Rows are one point carried round by a steady rotation, each followed by how many ticks it has turned.
The counts run from 0 to 522.
[ -9   4  -6  11   3   4  -5  -1   4  27  -8   6  14   2   1 -39 -10  -8
  -6   0  -7  -9 -28 -34 -39  16 -11  27  24 -23   6 -17   7 -21 -22 -30
   0 -23 -37] | 379
[  1  28  23  12  18 -36   7  24   0   2  -7  13  18   2 -29 -29  -6  24
  38  -7 -13 -30   6 -11 -42   0 -17   0  12   6   2  -6   3   5  29 -19
  -9  -3 -13] | 39
[ -9 -17   2  21  16 -18   6  14  15   7  -1 -11  29 -10 -18 -38  -8  45
  27  -5 -13 -17  15 -12 -28  13 -12   5  13 -10  15 -23   1  10  -6 -28
 -27 -29 -14] | 200
[-13  22   1   0  27   3  -4  13  -7  24  -5  -2 -16 -18 -36   8  -5   3
   2 -26 -16 -20 -32   3 -15  -1   5  27  -8   7  -4   0   4  -9  25  -8
 -40 -34 -48] | 81
[  1  -1   0 -10   4   4  16  18 -38  27  29 -18  21 -22   9 -15  -1   6
   6  -3   1 -41 -25  24 -19  18 -26  11  -8  -5   1 -19  28  11 -13 -38
 -22 -13  -7] | 513
[-21  11  10 -13  13 -28  39 -23 -12   8  -6 -14  -1   9 -34 -21   4  -9
  10 -11 -31 -11  -9  22 -26   9 -15  13  -8 -31 -15 -14  16  -7  16 -31
 -16 -22 -18] | 299
[-19  16  -5  14  23  32  13   2 -37   5   1 -12 -16 -19 -29 -19   4  -8
   0 -33 -22 -17 -13  14 -19   9  -9  12  11 -10  -9  -6  -9  -1 -11 -26
 -20 -39 -40] | 269
[-17  21   5   3  21  18  -5  33 -38   2  19   2   6 -20 -26 -19 -14 -12
   5 -19  -9 -29 -28   9 -21  14 -22   1  -2  17  26 -12   9  -6  -7  -6
  -3 -17 -38] | 250
[-25  -8  28  -1  41  -8  38  10   0   2   3   5  -3 -17 -26 -18  18  -4
  23 -21  -9 -22  14  -1 -22  12   4   7  20   1  -7 -19 -10 -17  12  10
 -32 -20 -34] | 283
[  2  10  21  -8  20   9   0  47 -29 -10  10  19  37  14 -14 -41  -9  17
   9 -15   6 -31 -11   9 -26  22  -6  20  10  20   7  -7   8  19   6 -24
 -19 -13   4] | 422
[  2  -5 -11  17  10  -6  40  31 -22   7 -16   3  20   3 -10 -14  -4   6
   4 -23 -17  -5   2  23 -40  23 -23  24  -5   1  10  -2  15 -12  -9 -43
   2 -33  -9] | 400
[ 11  18  11  11   6  21  -4   8   7  42  11 -12  11 -16  -5   1  29  18
   9 -10 -16 -48 -18 -17 -15  -1   9  27   6  14   8   5  -2  19   5 -39
 -14 -27 -38] | 345
[-15   1   8  -2  25 -22  12 -10   3   4  18   9   8 -12 -11 -13  -3  10
   3  -7 -29 -28  -5  -1 -47  -7 -10  15  -7 -35 -20   3  -3  13  31 -27
 -36  -2 -43] | 111
[-26   3  21  -3  20  26   5  -2   0  -8  18   2  24  -5  -6 -10 -22   0
  22 -24 -10 -40 -12   0 -40 -13  -5  13   7 -29 -24 -26  -4 -15   5  -9
 -30 -27 -19] | 276
[  2  -8  26  22   4  12 -21  -2   8  14  20  -6  21 -24   5 -19   7  19
   8   0 -10 -26 -14 -35 -33   1 -20  24  25  -3  32  -9  -9   5   1 -11
 -22 -26 -40] | 364
[ -2  23  22  -7   5 -10   7  30  17  19  -9  17  32  10   4  -6 -15  18
   8 -21 -13   9 -32   2 -39  20   1  26  -4 -28  15  -2  10  11  33 -40
 -21  -9 -16] | 406
[ -5   9   3   0  20 -16  32  -1  22  35  -8 -20  -3  -3  -6   8   4 -23
  -4  10 -37 -17 -23  11 -30   8   5  25  -9   1   2  -9  17 -11  13 -22
 -13 -23 -45] | 488
[ -9  16  29 -27  13 -15   7 -21   7  37  -4  -7  10  15  -2 -23 -17  -2
  -2   5 -28  -6 -25   8 -42  14 -13  35  20  -8 -13 -28   7   3  -4 -21
 -21 -24   2] | 481
[ -8  11  22   4  29 -14  18  -9 -25  -1   2 -15  -3 -13 -15 -28  15  19
  18 -16   3   4 -19 -19 -11   9  -3  -3  -1  -9   5 -14  32   2   4 -33
 -14 -33 -58] | 6
[-35  -7  24 -26  30 -27  23 -17 -13   8  18   7  27   7 -21 -35 -10 -15
  -5  -3   0 -19   2   0 -34  41 -19  12   2 -17  13 -30   1 -11 -17  -2
 -22  -9 -18] | 117
[-10   8  50 -19  18 -19  22  -4  -5  21  10 -11  28  -6  -4   8   9  -8
 -13   6  -8   2 -13  17 -34  16  -5  40 -14  14   6 -27  39   3  -4 -25
 -13 -18 -14] | 500
[ -8  -4  -4 -12  17 -25  40  15  14  40  -4  -8  -9 -16 -19   5   1 -22
   8   1 -31 -34 -19  20 -29   8  -4  17  -3  -3  -4 -13  17 -25  12 -14
 -18 -19 -36] | 487
[ -5  10  12 -22   3 -13   8 -18   7  30   0   3   9  16 -11 -15 -16  -9
   7   0 -30 -26 -16   3 -47  -6 -20  41  14  -9 -23 -27  11  -2   7 -25
 -14 -28   7] | 480
[ -1  -3  -5  21   6 -13  21  49  -8  10  -9   6  24  10  -9 -30   5  21
   8 -13 -12  -1 -14  16 -33  28  -7  25  11 -12  10   9   8  13  25 -41
 -27 -20  -4] | 403
[  1   7  22   1  13  -3  13  -4  33  21  -3  -9  15   5  -4  -6   6   6
  10  12 -40 -17  -3   2 -49  -8  -4  45  22   1  -7 -15 -13  16  27 -17
 -27 -26  -9] | 477
[ -5   8  24  33  11 -14   8 -16 -30  24  -9  -9  -8 -22 -17 -24  28  19
  12  -7  -1   8  -9 -12 -36  -2 -23  21  29 -13 -13 -18  17  -3  -1 -24
 -16 -31 -16] | 371
[-16   7  28   3  24  42  14   6 -21  25  -1   6  -3 -11 -33 -13   8 -22
 -16 -30  -6  -3  -7  13 -15  22  18  33  14 -16   2 -23  -3 -13 -18 -18
 -18 -29 -30] | 267
[  3  37  19  24  10   0  -4  35 -34  18  -3   2   9  -5 -18 -17   8   7
  -3  -1 -14  -1 -22  27 -37  11   1  25  13   8  -6   0  11  23  23 -28
 -19   0 -12] | 240
[-25  16  24  -7   6 -20  43   9 -13  25   6  -3  17   3 -27 -17  16 -26
   2 -13 -13 -28  -8  30 -20  30   9   4  -2 -13   0 -14  21 -14 -11 -38
   5   0 -11] | 136
[ 13  25  25  29  11  14  21  16  12   3 -16  -7  30   5  -3 -25   3 -13
  15  13 -12  -2  10   1 -51   4   6  12  -3 -20  16 -16  12 -13 -11 -37
   7  -1 -46] | 33
[  3 -30  29  16   4  12  -7  16   4  12  19  11  27 -28  -6 -14  13  13
  11  -9  10 -38   9 -20 -41  -4 -16  30  21 -14  10 -25   7 -23 -11 -13
 -20 -19 -11] | 366
[ 17 -12  29   6  16  11  14   9 -19   2   2   1  34   5   5 -52   0  11
   1  -9  16 -11  13 -20 -31  21 -10  23  14 -10  19 -18   6  -3 -29 -29
 -14 -25 -17] | 15
[ 14  17   1   1   3  14   2  40  -7  26  -2  33  20 -19  -8  -1  -8 -25
   5  -9  -9 -31  -7  11 -49  10 -27  34   2   5  16 -16  18  -4   6 -33
   6  -9 -14] | 235
[  0  31   2  -2  10   2  -5  26   1  28  -5  20  26 -10  -6  -6 -11  -4
  16  -4 -14 -17 -18  -7 -37  25 -33  24   5  21  42  -6  -5  17  20 -23
  -9 -13 -30] | 232
[ 14  10  19  -1  13  30 -18  44  14  21   7  11  17  -2  -2 -13 -11   7
   0   0 -15 -26 -18  -1 -35   0   5  43  22  22   6  -9  -6  15  15  -6
 -26 -22 -10] | 71
[-23   4  27   4   3  -9   6  17  -3   4  14 -20  11  -6 -31 -21  20  32
  35 -23   4 -28 -24 -13   7  11  13  -2  18   6   4 -20  21   6  14 -13
 -30 -34 -11] | 170
[-36  38  19   5  12   5  -6  37   3  17  -2  18  31   4 -22   5 -11   5
   6 -33   6 -30 -31   4 -24  25  17  18  -5   3  -4  -6  -1  -8   9 -12
 -21  -7 -11] | 245
[-27  -4 -11  15   9 -14  35  19  14  12  -7 -22  16  10 -23 -11   4 -17
  -2   9 -25 -44 -11  12 -25  24  13  30 -12   9 -13 -10  13  -9  -8 -22
 -18 -27 -18] | 490
[-20   4  36  14  22  28  -3  23  -7  -7  19   2  27  -9 -22   4  -1  23
 -16 -37 -14 -15   3  18 -33  -1  22  30   0  11   3  -8  -1  13  -2 -27
 -14 -27 -14] | 256
[ -9  18  48 -15  28  24  -4   5 -18  31  10  15   7 -15  -6  -4  -1   4
   2 -29   1  -6 -24   0 -20  21  -3  27  24  -2  16 -17 -17  -6  14   7
 -36 -23 -17] | 263
[ 18  -7  34  15  11   4   0   9  17  18  -6  -9  13   2  -9 -18  21  34
   7 -11   6 -19  -4 -19 -25  -3  26  44   8 -18 -13   0   4  -2   4 -31
 -28 -35 -21] | 184
[ 16   4  26   3  21  23   4  -5 -12  -4  -1  -1  33   9  16 -37   0  -1
   8  -5   7 -13   5 -37 -36  14 -19  29   3  -9  17  -6   6   1 -21 -30
  -8 -30 -39] | 14
[-31  15  10   0  15  13  -9  39 -33  10  19  10  17  -9 -30 -23 -18 -10
  -6 -23   2 -26 -29  17 -16  33  -2   6   0  12  23 -18   8  -9 -23 -13
 -12  -9 -25] | 249
